rotation ticks, each row followed by its count of ticks
The counts run from 0 to 609.
[ 0.94  2.93 -2.86  2.16 -4.20  1.48 -0.24 -0.26 -1.53 -1.78  2.64 -0.59
  0.12 -0.11 -0.77  0.14 -0.25  3.44 -1.29  0.38 -0.14  1.39 -1.27 -0.93
 -0.70 -0.18 -1.01 -0.24 -0.10 -1.79 -0.24 -2.11  1.60 -0.16  1.46]
319
[ 0.40  0.52 -1.12 -0.08 -1.41 -2.19  0.14  1.25 -0.08 -2.48 -0.53  1.18
  2.08  0.29 -0.92  1.78 -0.79  4.16 -0.19 -0.49 -0.68  1.14  1.71  0.35
 -4.70 -0.96 -0.78  0.21  0.68  3.15  2.25  0.28 -0.61  0.64 -0.09]
284
[ 2.03  2.87 -2.38  0.71 -3.59  2.87 -0.85 -0.66  0.00 -2.30  2.00 -0.62
 -0.63  0.16  0.08 -1.29  0.49  2.30 -0.73  0.45  0.38  0.21 -0.91  0.37
  0.38 -0.34  0.40 -1.45 -1.33 -1.66  1.27 -2.17  2.37 -1.52  0.13]
335
[ 0.82 -1.15  3.10  0.74  0.17  3.51 -1.07  0.02 -0.39  0.52 -0.06 -1.30
 -0.37 -0.58 -2.00 -1.78 -2.83 -0.56 -3.19 -0.31 -0.13 -1.61 -0.93  1.39
 -1.66 -0.33  1.28  0.13  1.25 -1.22  0.16  0.54  1.21  1.15 -3.88]
308
[-0.25  1.56 -1.25  1.38 -1.55  1.14  0.57  0.89 -2.56 -2.01  0.81 -2.90
  2.14  1.14 -1.28 -0.35 -1.13  0.21 -0.07 -0.73 -0.51  1.25 -0.08  3.57
  1.07 -0.83  2.23 -0.71 -2.14 -3.16 -2.63 -0.94  0.07 -1.08 -0.23]
380
[-0.54 -0.36 -1.17 -3.15 -0.69 -1.48  0.02 -0.79  0.43 -1.91 -1.78  0.69
 -0.43 -0.95  2.92  0.57  0.14 -0.51  4.25 -0.46 -3.22 -0.98  0.97  0.30
 -2.39 -0.56  1.20 -0.40 -0.08  1.89  1.95 -0.44 -0.87  1.09 -0.14]
118
[-1.41 -1.09  0.37 -2.86 -0.50 -2.14 -0.63  0.22  0.26  1.21 -0.87 -0.13
  1.99 -0.36 -1.20  0.58  3.66  2.52 -0.23  1.25  1.66 -0.91 -0.44  3.31
 -1.68 -1.12  2.27 -1.13 -3.10 -1.63  0.34  0.40 -1.29  0.13 -1.21]
12
[ 1.71  1.37  0.56  2.12 -0.48  3.65  0.49 -0.12  0.82  1.55  1.82  0.42
 -0.44  0.02 -1.00 -1.32  0.87  0.34 -4.08 -0.98  2.81 -1.63 -2.74  0.07
  1.41 -0.42  1.06  0.05  0.82 -3.18 -2.06  0.36 -0.29  0.65 -1.38]
276
[-2.14 -3.25  2.93 -1.23 -1.01 -1.49  0.49  0.79  1.42  2.24 -1.35 -0.99
 -0.52 -0.69 -1.54 -0.52 -0.35 -0.52  0.49 -0.02 -1.69 -2.45 -0.36  0.80
 -3.22  1.36  1.22 -0.68  0.25 -1.53 -0.62  1.18 -2.41  2.38 -1.81]
42
[-0.08  0.72 -1.34  1.04 -1.33  1.18  1.78  2.03 -1.29 -0.10 -0.49 -2.73
  0.91  0.79 -2.85 -1.97 -0.78 -0.33 -2.47  1.26  1.86 -0.15  0.83  3.90
  1.87  0.08  0.85 -1.94 -1.16 -2.32 -1.03 -0.60  0.04 -2.15  0.96]
395
[-0.27 -1.13 -0.99 -2.08  3.01  1.06 -0.16  0.20  0.21  2.53 -0.83  0.08
 -0.31 -2.08  1.26 -0.37  1.33 -0.26 -0.26  0.34  2.89 -2.40 -1.46  1.86
  2.48 -0.98  2.05 -0.21  0.32 -2.78 -1.80 -0.64 -2.58 -0.04 -1.74]
144
[ 0.83  2.17 -2.51  1.96 -3.26  2.53 -0.16 -0.34 -1.82 -1.23  2.66 -1.12
 -0.09 -1.05 -0.82  0.03 -1.44  3.00 -1.89  0.27  0.07  0.91 -1.78 -1.17
 -0.53  0.06 -1.20  0.17  0.78 -2.22  0.05 -2.22  1.49  0.52  0.77]
320
[ 1.54  0.68 -0.83  1.92  2.06  2.40 -0.27  1.91 -0.55  0.08  0.29 -0.48
  1.54  0.03 -2.11 -0.23 -1.26  1.92 -3.96 -0.26  3.65 -0.22 -0.01  2.29
  0.86 -1.48  0.04  0.19  1.22 -1.50 -0.76  0.02 -0.67 -1.65 -2.30]
262
[-0.41 -2.19  3.19 -0.29 -0.50 -1.55  0.30  1.09  1.92  0.35 -1.38  0.42
  1.06  1.33 -2.34 -0.09  0.32  0.31 -0.88 -0.77 -0.72 -1.42  0.77  2.48
 -4.00  0.26  2.00 -0.90 -0.80  0.32  0.25  2.31 -1.65  1.15 -2.62]
328
[ 0.14  1.65  0.21 -0.80 -2.65  0.06  2.88 -0.91 -0.10  0.16 -0.27  2.50
 -0.21 -0.73  1.35  0.49 -0.38 -1.07  0.35 -2.00 -2.84 -1.31 -0.96 -2.09
 -1.70 -0.61  0.76  1.79  2.08  1.16 -0.82  1.61 -0.93  3.91  1.24]
556
[-0.19  1.68 -1.53 -1.83 -4.02 -0.12  2.64 -1.13  1.26 -0.13 -0.37  1.20
 -1.71 -0.95  2.36 -0.85  0.74 -1.98  2.15 -0.11 -2.94 -1.66 -0.53 -1.70
 -0.48  0.15  0.85 -0.76  0.52 -0.06  0.29 -0.16 -0.67  2.07  2.41]
121
[-1.26 -1.54  1.47 -2.71 -2.80 -0.74  0.10 -0.23  1.31  1.93 -1.19  0.13
 -0.62 -2.11 -1.80 -1.50  1.65  1.27 -1.12  2.54  0.27 -2.25  0.27 -0.04
 -3.15  0.29  0.20 -2.09 -0.50  0.15  2.90  0.50  0.22  1.15  0.19]
373
[ 1.98  1.18 -2.29 -1.85  1.59  3.29 -1.77 -0.84 -0.65 -0.51 -0.50  0.38
 -1.14 -2.94  1.93 -0.48 -0.98  1.84 -0.97  1.08  1.96 -1.09 -0.45 -0.69
  0.75 -2.30 -0.63  0.01  1.97  0.23  2.60 -2.06  1.47 -0.41 -0.67]
203
[-0.70  1.86 -2.36  1.51 -4.24 -1.41  0.72  0.65 -1.44 -2.78  1.52 -1.49
  1.19  0.91 -0.80  1.20 -0.76  2.42  1.12 -0.53 -1.76  1.83  0.28  0.61
 -1.93  0.44 -0.18 -0.57 -1.20 -1.05 -0.97 -1.57 -0.06  0.17  2.20]
17
[-0.44 -0.48 -0.79 -3.52  2.28 -1.22  0.94 -0.05  1.50  1.23 -2.32  2.04
  0.88 -0.91  1.53  0.47  3.02 -0.05  0.68 -0.23  2.01 -2.55  0.06  2.25
 -0.04 -1.99  2.60 -0.63 -0.81  0.15  0.49  1.27 -3.00 -0.04 -0.96]
162
[ 2.03  1.95 -1.23  1.14  1.94  2.93  0.32  1.09 -2.08 -1.98 -0.10 -0.38
  2.01  0.86 -1.23  0.05 -2.14  0.32 -2.71 -1.35  1.96  0.41  0.50  3.16
  1.19 -2.62  1.54  0.54  0.33 -0.23 -1.67  0.33  0.35 -1.10 -1.94]
246
[-1.58 -1.37  1.59 -0.34 -1.95 -2.92  2.26  1.44  2.85  1.10 -1.52 -0.59
  0.03  1.24 -1.41 -0.91  1.19 -0.60  0.54 -0.13 -1.29 -2.15  0.41  2.17
 -2.79  1.62  1.48 -1.66 -0.79 -0.83 -0.60  1.83 -2.99  0.99 -0.26]
44
[ 0.28 -2.28  0.34 -0.69 -0.84  0.79 -3.28 -0.10  2.50  0.50  0.04 -1.43
 -2.41 -1.70  0.54 -1.19 -0.39  2.09  0.62  1.30 -0.38 -2.11 -0.24 -0.18
 -2.85  0.98 -0.07 -1.73  0.44 -1.09  3.20 -2.37  0.62 -0.14 -2.55]
370
[ 1.33  2.36  0.61 -0.44 -3.97  1.50  1.68 -1.50  0.38 -1.83  0.37  2.45
  0.30 -0.14  0.09 -0.10  0.44  0.05 -0.24 -1.78 -3.30 -0.55 -0.77 -1.84
 -3.23 -0.72  0.82  0.36  0.29  1.50  0.40  1.15  1.17  2.71  0.46]
271
[ 1.35  0.21 -0.87 -0.69 -1.27  2.96 -2.98 -0.48  0.66 -0.37  0.61 -1.15
 -1.93 -1.52  0.22 -1.95 -0.53  1.75 -0.64  1.90  0.74 -1.07 -0.42  0.50
 -0.84 -0.18  0.00 -2.04 -0.49 -1.68  3.03 -2.71  2.45 -1.06 -1.95]
353
[ 1.69 -0.34 -0.93 -0.02  1.74  0.95 -2.69 -0.66  2.51 -0.75  0.39  1.77
 -1.22 -1.30  2.87  1.02 -0.28  2.72  1.04 -1.53 -0.07 -1.79 -1.58 -1.42
 -2.15 -0.55 -0.23  0.41  2.10  0.03  1.57 -1.37 -1.06  0.69 -3.30]
235
[-0.53 -1.60 -1.01 -2.35  3.05 -0.55 -1.66  0.91 -0.57 -1.70 -2.22 -1.53
  0.90 -0.60  1.69  0.65 -2.46 -0.14  2.82 -0.25 -0.86 -0.65  1.84  3.52
 -0.85 -1.32  1.59 -0.31 -0.02  0.30  0.95 -1.45 -1.03 -0.98 -2.51]
115
[ 2.11  3.12 -3.71  0.28 -1.62  1.36  1.66  0.21  1.63 -2.98 -0.08  0.06
 -1.55  0.55  2.83 -1.63 -0.63 -1.47  1.90 -0.22 -1.18 -1.07  0.53  0.67
  1.33 -0.26  0.83 -1.94 -0.07  0.23  0.71 -1.56  0.21 -1.54  1.33]
484
[ 0.98 -0.26  0.44 -1.67  0.09  0.20 -1.81 -1.32  1.14 -1.15  0.01  2.68
 -0.06 -0.70  2.43  1.89  0.55  2.48  1.77 -1.98 -2.09 -0.84 -1.21 -1.48
 -3.45 -1.27  0.81  1.08  0.82  1.17  1.34 -0.45 -0.64  2.36 -2.68]
252
[-0.96 -1.81 -0.23 -2.37  2.00 -1.10 -1.12  0.09  1.68  1.22 -1.48 -0.47
  0.02 -0.54  1.72 -0.01  2.45 -0.25  2.39 -0.10  0.74 -2.22 -0.39  2.95
  0.16 -0.57  3.16 -1.25 -1.75 -2.30 -0.80 -0.39 -2.59  0.06 -2.52]
446
[-0.89 -1.85  0.93 -0.47  1.33  2.34  0.20  1.09 -1.77  1.57 -1.68 -3.18
 -0.38 -2.29 -0.60 -1.45 -4.24 -2.32 -0.78  0.71 -0.27 -1.87  0.54  1.45
  0.69 -0.03  0.66  0.03  2.10 -1.77 -0.68 -0.77 -0.04  0.31 -1.29]
458
